In the rows, 128 means zero.
One turn sends every row of this set to another row. A few are shown first. Where does it send the rows asked after them?
j598: [141 145 114 134 119 130 149  96 124 107 101 110  89 122 100 124  94 124
 152 145 111]
j983: [139 120 134 141 142 112  97 119 141 127 141 110 105 103  93 167 169 109
 129 122 123]
j566: [181 125 112 107 109 171 102 123 118 128 126 118 107 133 116 106 114 124
 147 142 129]
j419: [108 136 106 113 106 150 146 137 100 114 107 115 163 130 107 136 117 113
 127  98 118]
j452: [145 117 105 147 135 126 128 122 154 109 145 118 102 128 106 169 157  74
 130 110 140]
j344: [112 136 103 114 129 129 138 128 127 134 131 120 166 121 117 139 134 170
 142  93 121]
j873: [128 142 134 143 161 145 137 147 166 141 129 100 156 114 114 129 156 129
 111 102 112]
j852: [132 141 101 128 126 159 142 150 120 160 113 131 135 115 121 132 142  83
 107 117  96]
j664: [145 149  94 131 128 120 132 120 133 131 128 130  88 121 141 100 130 131
 131 169  95]
j516: [135 112 101 127 121 106 105 121 141 111 128 101 113 127 129 150 185  94
 111 124 126]
j747: [136 155 106 138 120 106  79 112 144 119 153 134 143 129 116 135 133  99
 152 114 144]
j503: [182  94 112 104 110 155 134 119 122 124 121 109 103 144 118 129 114 130
 153 123 146]
j203: [125 149 166 137 124 129 123 103 131 125 123 126 109 127 101 111 125  98
 116 174 141]
j854: [121 119 132 142 126 108 134  99 165 130 130 141 111 145 147 106 142 136
 109 156 153]
j418: [139 138 156 104 115 132 134  97 140 119 151 108 123 134  90 108 128  91
 123 158 146]
j921: [157 132 124 126 121 178 114 129 119 120 108 123  77 131 100 118 133 136
 154 144 129]
j110: [111 143 136 148 153 137 135 159 140 113 137 113 176 126 119 129 132 141
 120 108 129]
j979: [150 109 117 114 117 134 123 136 123 144 112 134  83 151 135 114 154 153
 162 127 146]
j595: [128 157 124 153 144 141 131 140 160 135 116 113 177 130 128 118 122 111
 121  97 126]
j593: [120 143 148 152 131 115 141  99 145 124 106 128  98 138 129 116 141 115
 115 169 152]
j997: [137 112 110  87  96 104 149 108 129 127 138 114 107 144 106 104 110 116
 159 116 119]
j208: [165  81 123 118 115 139 118 139 118 142 130 143 100 143 131 122 114 149
 151 124 147]
j622: [128 126 137 148 146 144 152 153 152 139 109 106 153 127 116 135 137  90
 105  94 122]
j536: [119 130 134 126 147 131 151 167 136 125 130  94 163 131 123 128 164 112
 109 107 123]
j568: [112 111 111 152 107 121  74 124 141 100 140 148 131 128 114 136 126 102
 120 108 136]
j666: [127 133 114 157 127 100  93 122 115  87 135 125 141 125 128 159 125 117
 135 132 147]
j432: [104 113 111 127 116 118 137 118 140 114 126 140  78 130 110 106 130 166
 145 131 108]
j257: [135 106 112 110 136 145 148 158 105 140 148 118 152 106 117 150 141 128
 104 119 101]
j764: [127  91 137 125 122 120 144  98 172 120 159 134 114 144 120 115 133 136
 109 139 156]
j313: [140  97 103 121 126 109 164 143 124 120 163 147  90 138 131 121 111 126
 139 143 120]
j182: [107 128 143 136 129 133 126 161 134 130 118 117 176 133 120 113 129 106
 110  95 124]
j126: [154 140 112 136 128 153 122 146 110 126 116 144  84 146 135 115 136 141
 161 152 145]
j955: [141 109 141 110 119 128 147 102 153 110 175 122 130 142 106 114 115 108
 118 148 159]
j738: [158 111 130 115 115 126 127 118 121 146 141 129  96 109 100 112  90 103
 132 145  93]
j335: [142 141  95 142 158 140 158 145 140 165 135 135 137 111 136 153 145 134
 125 115 111]
j485: [104 156 105 148 127 151 138 125 137 146  95 143 140 123 109 136 120 130
 141  88 117]

j485 goes to j335
j622 goes to j595
Now these:
j566 goes to j921
j516 goes to j568
j598 goes to j664
j418 goes to j203

